128 stands for zero in the data rows.
Here is a table of points, one per row:
[108 191  83 166  74  91 133 102 178 106 126  11 136 127 151 113 191 128
  96 169 108 171 137 186 182 112 134 115 100 150 108 109 143 140 146  80
  97 110 145 119 109 131  94 120  98 134  95  86 116  99 105 161 110 155
 137 132 165 125 151 125 116 131 152 122]
[ 85 136 102 131 197  96 172 102 119 123 136 142  93 144 109 130  41 122
 110  99 122 105  77 153 129 128  96 106 163 142 190 142 142 178 158  93
  34 153 118 182 114 156 112 145 127 112 101 125 148 129 114 107 129 130
 172  78 141 101 129 167 178 107 127 123]
[145 115 166 115 136 121 120 104 110  85 172 110  73  61 165 125 130 126
  85 163 122 134 149 131 105  97  85 169 144 141 125 130 113 149 153 126
 175 167 160 114 158 111  71 216 144  94 150 139 179 134 158 199 117 102
 150 110 144 170 171 134  73 127  97 137]
[135  91 151 120  68 134  79  60 181 100 129 125 146 101 142 104 135 142
 141 129  95 119 143 112  98 101 135  86 183  93 143 213 144  95 169 197
 105  85 138 171 169 138 108  57  92 111 186 152 121 163 106 115 109  82
 155  99 119 124 164 131 171 120 130 102]
[123  62  86 142 123 173 177 152 101 110 126  98 159 111  84  60 110 132
  81  90 125 104 113 151 137 161 229 161 154 110 123 127 131 146 131 133
 110 126 147 125 123  83 146 146  83 168 131 143 131 152 181 125 162 152
  86  88 116 172 114  98 118 138 156 120]
[118 114 140 163 117 167  63 160 104 155 144 162 144  59 116 194 138 115
  85 110 149 173 149 135 129  94 170  86 147 161 180 114 113 163 127 151
 145 173 136 121  92 164 122 137 169  84 181 122  92  80 162 145 127 125
 133 138 173 114  64  87 139 103 116  58]
[167 101 103 190 137  90 101 140  82  93  92 114 132 117 170 109 110  76
 141 104 205 140  99  76 140 108 124 120 112 139 132 121 153 110 140 117
 111 104 146 148 169 157 156 137 136 119 123 113 137 148 132  90 112 177
  72 164  76 113 150 125 128 120 159 133]
[107 156 137 106 158 155 137 153 234 166 108 152  99 125 148 136  77 136
 142 128 136  97  81  93 125  76 162 173  80 144 130 150 111 183 157 154
 151 130 165 162  93  69 132 145 155 177 160 115  60 107 115 115  86 201
 118 120  97 118 214 187 127 148 141  78]
[185 133 149 148 107 130 122 185 154 151 175 143 119 173 136 172 145  99
  68 121 110 118 129 111  85 157 129 154  79 116 136 148  98  78 141 103
 147 131 151 186 101 132  84  74 120 108 119 173 155 144 115  89 119 137
 185  22  81 116 123  89 148 124  86 146]
[130 149 174  98  61 154 120  76  74 198 128 176 138 147 125 149 122  78
 174 143  98 137 117 134 137 110  99 180 163 153 128  91 165 114 153 144
  71 118 131 192 120 144 147 152  73 177 111 155 153 118 150 116  85 174
 119 110 203 114 101 122 107 121 163 174]
[111  70 167 194 119 119 140 123 145 166 102 131 131 144  83 142  87 135
 139 120 121  74 129 142 136  97 142 144 105 149 197 148 140 128  53  63
 149  98 172  70 153 105 148  90 108 167 117 111 178 147 181 140 165 114
  97 135 116  98 169 125 123 106 149 138]
[137 174 121 157 149 106 164  99 142 112 150 128  62 128 111  73 201 185
 134  91 145  86 141  97 122 106 162 111 124 176 161 102 161  89 105 153
 134 155  87 115  84 170 147 137  92 147 140 119 127 108 145 159  81 106
 102  93  81 142  98 163 115 141 108 172]
[150 108 104 126 153 153 177 125  86 185  86 100 156 132 162 184 156 133
 165 198 154 108  73 182  87 154 153 148  99 108  99 123 150  91 115 147
 109 123 109 107 172 153  89 154 167 142 126 145 126  71 116 107 117  59
 105 130 145  97 127 130 100 189 140 123]
[165 148 161 150 141 112 118 124 146 108 114 143 106 105  52 145  98 132
  90 136 147 120 108 154 131 192 145  79 161  68 180  80 147 138 154 158
 143  97 110 149 120  94 147  99 198 169  88 120  64 145 129 199  87 133
  98 135 126 155 117 107 136 119 138 168]
[112 102 110 148 162 111 111 135 174 125 120 181  75 138 127  94  93 122
 130 178 122 167 154 164 125 144 191 173 150 123 127 177 119 110 144 101
 125 143  94  80 104 197 129 137 141 159  91 125  82 190 176 112 119 123
 106 177  87 136  68 109 100 104 137  91]
[143 118 195  85 110 101 122 192 190 111 170 159 174 189 116  90 169 113
 105  88  87 118 169 101 103 110 154 119 135 147  98  92 149 174 124 124
  77  67 152 119 182 141 106 114 202 110 187 158  89 118 127  73 108  85
 156 108 126 153 121 204  92 119 186  96]
[106 141 123  84 132 144 135 125  50  67  56 152 149 108 111 147 184 120
 110 101  86 103 130 105 122 107  62  89  71  84 114 146 101 123 171  97
 145 119 167 160 123 139 138 117 109 161 132 120 127  88 173 121 125  89
 164 168  61 120  92 139 130 139 117  98]
[130 182 167 163 104 141 164  39 151 124 137 173  93 149 124 118 137 171
 110 118 132 187 110 136 136 150 161 137  42  91  73 139 152 158 168 113
 123 117  90  77 144  89 193 134 123  58 188  99 191 115  75 119 144 147
 129 110 146 110  80  96 107 130  90 153]
[178 161  77 164 150 207 146 116 135  84 188  99  86 126  93 106  95 153
 109 153 127 141 161 113 155  48  94 100 104 123 133  60 157 107 122 110
 132 137  91 148 117  76 112 130  96 121  81 142 100 162 112  87 138  75
  97 135 138 131 131 131  91 151 112 107]
[ 77  89  71 106 161 120 147 145 101 162 179 136  99 146 159 113 154 129
 135 101 134 116 125 127  89 147 119 129 131  95 149 126 130 121 126  96
 152 138 159 160 203  99 133  43 148 118  85  97 146 134 110 128 100 148
  20 159 159 133 116 153 140 127  82  76]
[150 179 187 111 139 160 136 206  72  97 151  86 165  93 128  88  84 162
 159 124 189 147 193 140  87 173 113 115 109 144  96 176 145 147 138 143
 146 116 149 127 133 149 136 110  88 173 117 147 154 119 105 147 134 136
 143 111 110  80 114 136 160 124 117  77]
[ 43 133 147  79 147 177 157 149 192 192 102 155  81  85 163 147 160 110
 133 157 146 138 138 152 166 187 101 125 159 195  99 105 155  96 135 167
 138  61 116 187 132  56 119 131  76  88 149 139 131 106 141  88 133 138
 148 176 114 112 141 120 125 116 198 162]
[147 151 151 144 153 163 140  93 170  83 151 156 160 166 101  77 174 104
 146 148 170  87 118 160 146 126 106 113  79 145 146 119 145  87 147 104
 168 133 143 154 129 152 146 181 111  51 122 111  63 175 134 203 161 111
  90 108 149 116 126 158 147 148 127 138]
[141 106  94  64  73  34 150  73 141 116 123 140 148 122 104 172 138 143
 181 112 135 163 133  99 124 129 183 136 139 144 122 101 103 155 112 116
 145 147  92 115 124  75 102 138 125 111  73 134 109 136 159 162 164 162
 142 125 129  71  80 114 118 166 146  93]
[189 110 126 147 140 124 166 127 124 136 158 197 125  95 140 150 126 174
 132  93  75 110 142 121 159 145  97 201 172 153 191 146 110 102 143 136
  78  95 163 121 144 135 154 161 102 116  97  63  93 125  74  82 111 150
 146 138 143 146 158 128 157 140 121 108]
[143 119 107 136 146  99 100 115 155 134 120  92 131 113  44  90 174  53
 158 147 129 104 120 142 149  94 155 186 143 151  66 127  88 164 118 177
 140 150  95 130 157  95 155  85 131 145  98  84 175  89 109 131 178 117
 158 137 143 140  84 114 158 122 125 111]
[141 110 147  86 109 116 155 101  99 138 152 153 187 129 142 163 123 103
 120 121 174 125 192 114 178 147 122  97  81 101 103 140 138 178 137 147
 152 156 123  89 118 171 118 133 122 129  87 176 146 114 103  93  89  82
 106 113  65 150 203 111 164  52 118 112]
[ 77 118 141 109 176 131 106 112 177  78 123  71 200 141 124 229 104 139
 137 156 100 118 146 120 146 123 137 132 147 137 112 104 119 105  76 119
 110 136 106 121 168 135 174 127 130 145 150 113 205 153 108 135  89 184
 141 133 104 144  79 109 108 168 126 151]
[ 87 114  98 112 120 120  97 175 145 135  93 134 123 117  80 118 108 148
 127 120 165 138  51  53 121 143  82 161 134 106 126  87 148 145 149 127
 119 118 146  66 132 183 121 107  65 101 110 156 128 154 119 138 109 115
  98 168 128 130 134 136 145 147  88 100]
[123 135 104 124  81 144 134 167 126 139 120 118 103 157  98 181 123 143
 156 124 168 122 153 114 127 110 142  84 181 117 148 128  80  84 200 145
 150 102 168 109  86 153  77 173 219 127 148 116 160 131 149 121 192 153
 150 155 144 167 107 143 115  60  88 144]
[128  73 104 147  41 196 112 131 131 156  96 100 114 142 156 117 113 168
 108  91 126 101 134 159 112 126  79 108 106 150 128 129  79 185  85  59
 165  90  70 164 138 169 166 164 168 175 134 157 143 137  98 158 142 111
 178 160  88 168  98 134 177 129 131 108]
[152 161 115 101  95 124 162 125 140 133  45 150 110 124 110 133  90 102
 118 127  79 123 121 169 113 178  82  94 149 238  99 157  99  96  97 143
 123 240 126 123 124 128 141 117 142 125 137 159 124 127  77  91 128 124
 103 106 170 102 156 112  83 139 134 151]
[168 116  72  92 132 180  60 115 121 149 105 151 185  59 160  52 132 177
  98 160 114 132 130  98 109 132 133  98 126 102 136 127  67 158  58 142
 106  98 131 120 104 157 133 103 166 122  85  99 152 107 175 122 166 141
 153  86 132 122 124 125 126  75 150 178]
[111 103 107  97 137 155 125 181  93  74 151 152 123 158 150 103 141  84
 179 126 149 150  94 152 117 108 157 108 139 119 112 137 137  77 112 112
  95 159 134  53 130  77 177 114 132 112 111 169 126  85 104 165  77 153
 201 178 147 112 181  92 131 131 136 185]
[109 159 154 148 138  73 109 150 130 116 142 112 128 144 201 184 139 167
  91  75 183 133 135 114  88 102 119 126 106  91 101 199  80 145  86 168
 102 143 181 150 147 116 128 124  91 160 115 173  78 147 132 114 157  57
 120 137 164 148  96 123 156 126 128 180]
[ 77 120 147 118 136  89 161 126 102 121 154 114 117 131 152 103 125  48
 124 161  99  77 113  41 148 129 129  96 119 106 108 144 147 102  97 144
 157  88  78  91 109 167 130 156 145 162 125 125 106  94  94 104 143 156
 120 138 189  95 129  80 129 178 108 155]
[ 87 150 118  81 121  54  50  94  89 138 117  64 100 156  96 116  92 120
 165 109 111 158 143 203 115 126 129 141  91 107 146  83 113  86 123 197
 154  97 151 118  88 103 141 149 163  99 133  82 111 133 104 104 124 127
 141 110 107 154 121  94 137 160 156 133]
[115 174 156 175 132 148 100 143  88 158 163 138 157 117 152 145 181 118
 124 144  41 178 117 146  85  92 100  89 207 103 105 141 142 167 128  98
 141 149  97 104  67  95  79 180 132 108 136 114 161 156 125 148 189 140
  86 126  71 140 170 160 137 138 122 136]
[183 113 156 134 168 118 126 137 117 104 141 110 112 115 160 142 110 152
 169 123  75 194 129 165 164 134 124 110 135 139 110 107 103 138 141 105
 180 117  97 117 116 165  76 117  87 124 197 124 137 134 202 136 135 132
 113 114 162 143 157 190 158 118  76 201]
[134 156 111 155 187  92 150 124  74 176  71 116 161 130 137 128 104 163
 125 130 159  87 165  82 122 137 132 193 154  92 119 114 187 131 148  74
 136 151 112 144 121 135 162  61 153  85 153 136  93 167 143 139 139 143
 165 158 149 171 175 117 104 137 129 112]
[127 107 119 129 118 127 104 147 107 141 130 105 148 227 166 108 132 125
 152 160 135 144  88  99 199 205  83 155 127  94 150 139 142 104  60 168
 110 208 102 138 133  82  99 133 118 157 178 113 133 101 112 160 145 102
 146 161 139  94 112 131  74 110 138  98]
There is one direction along which these points spread out most. How many in every 100 of the points above lie lower along it than each point below? Answers are rounded to whole numbers. More than half of the points above lie lower than the first one.
[109 159 154 148 138  73 109 150 130 116 142 112 128 144 201 184 139 167
  91  75 183 133 135 114  88 102 119 126 106  91 101 199  80 145  86 168
 102 143 181 150 147 116 128 124  91 160 115 173  78 147 132 114 157  57
 120 137 164 148  96 123 156 126 128 180] 20
[135  91 151 120  68 134  79  60 181 100 129 125 146 101 142 104 135 142
 141 129  95 119 143 112  98 101 135  86 183  93 143 213 144  95 169 197
 105  85 138 171 169 138 108  57  92 111 186 152 121 163 106 115 109  82
 155  99 119 124 164 131 171 120 130 102] 2
[ 77 120 147 118 136  89 161 126 102 121 154 114 117 131 152 103 125  48
 124 161  99  77 113  41 148 129 129  96 119 106 108 144 147 102  97 144
 157  88  78  91 109 167 130 156 145 162 125 125 106  94  94 104 143 156
 120 138 189  95 129  80 129 178 108 155] 88
[123  62  86 142 123 173 177 152 101 110 126  98 159 111  84  60 110 132
  81  90 125 104 113 151 137 161 229 161 154 110 123 127 131 146 131 133
 110 126 147 125 123  83 146 146  83 168 131 143 131 152 181 125 162 152
  86  88 116 172 114  98 118 138 156 120] 59
[150 179 187 111 139 160 136 206  72  97 151  86 165  93 128  88  84 162
 159 124 189 147 193 140  87 173 113 115 109 144  96 176 145 147 138 143
 146 116 149 127 133 149 136 110  88 173 117 147 154 119 105 147 134 136
 143 111 110  80 114 136 160 124 117  77] 24
[118 114 140 163 117 167  63 160 104 155 144 162 144  59 116 194 138 115
  85 110 149 173 149 135 129  94 170  86 147 161 180 114 113 163 127 151
 145 173 136 121  92 164 122 137 169  84 181 122  92  80 162 145 127 125
 133 138 173 114  64  87 139 103 116  58] 10
[150 108 104 126 153 153 177 125  86 185  86 100 156 132 162 184 156 133
 165 198 154 108  73 182  87 154 153 148  99 108  99 123 150  91 115 147
 109 123 109 107 172 153  89 154 167 142 126 145 126  71 116 107 117  59
 105 130 145  97 127 130 100 189 140 123] 85
[168 116  72  92 132 180  60 115 121 149 105 151 185  59 160  52 132 177
  98 160 114 132 130  98 109 132 133  98 126 102 136 127  67 158  58 142
 106  98 131 120 104 157 133 103 166 122  85  99 152 107 175 122 166 141
 153  86 132 122 124 125 126  75 150 178] 17
[115 174 156 175 132 148 100 143  88 158 163 138 157 117 152 145 181 118
 124 144  41 178 117 146  85  92 100  89 207 103 105 141 142 167 128  98
 141 149  97 104  67  95  79 180 132 108 136 114 161 156 125 148 189 140
  86 126  71 140 170 160 137 138 122 136] 27
[123 135 104 124  81 144 134 167 126 139 120 118 103 157  98 181 123 143
 156 124 168 122 153 114 127 110 142  84 181 117 148 128  80  84 200 145
 150 102 168 109  86 153  77 173 219 127 148 116 160 131 149 121 192 153
 150 155 144 167 107 143 115  60  88 144] 12
[178 161  77 164 150 207 146 116 135  84 188  99  86 126  93 106  95 153
 109 153 127 141 161 113 155  48  94 100 104 123 133  60 157 107 122 110
 132 137  91 148 117  76 112 130  96 121  81 142 100 162 112  87 138  75
  97 135 138 131 131 131  91 151 112 107] 41
[111 103 107  97 137 155 125 181  93  74 151 152 123 158 150 103 141  84
 179 126 149 150  94 152 117 108 157 108 139 119 112 137 137  77 112 112
  95 159 134  53 130  77 177 114 132 112 111 169 126  85 104 165  77 153
 201 178 147 112 181  92 131 131 136 185] 90
[189 110 126 147 140 124 166 127 124 136 158 197 125  95 140 150 126 174
 132  93  75 110 142 121 159 145  97 201 172 153 191 146 110 102 143 136
  78  95 163 121 144 135 154 161 102 116  97  63  93 125  74  82 111 150
 146 138 143 146 158 128 157 140 121 108] 37
[185 133 149 148 107 130 122 185 154 151 175 143 119 173 136 172 145  99
  68 121 110 118 129 111  85 157 129 154  79 116 136 148  98  78 141 103
 147 131 151 186 101 132  84  74 120 108 119 173 155 144 115  89 119 137
 185  22  81 116 123  89 148 124  86 146] 0
[128  73 104 147  41 196 112 131 131 156  96 100 114 142 156 117 113 168
 108  91 126 101 134 159 112 126  79 108 106 150 128 129  79 185  85  59
 165  90  70 164 138 169 166 164 168 175 134 157 143 137  98 158 142 111
 178 160  88 168  98 134 177 129 131 108] 5
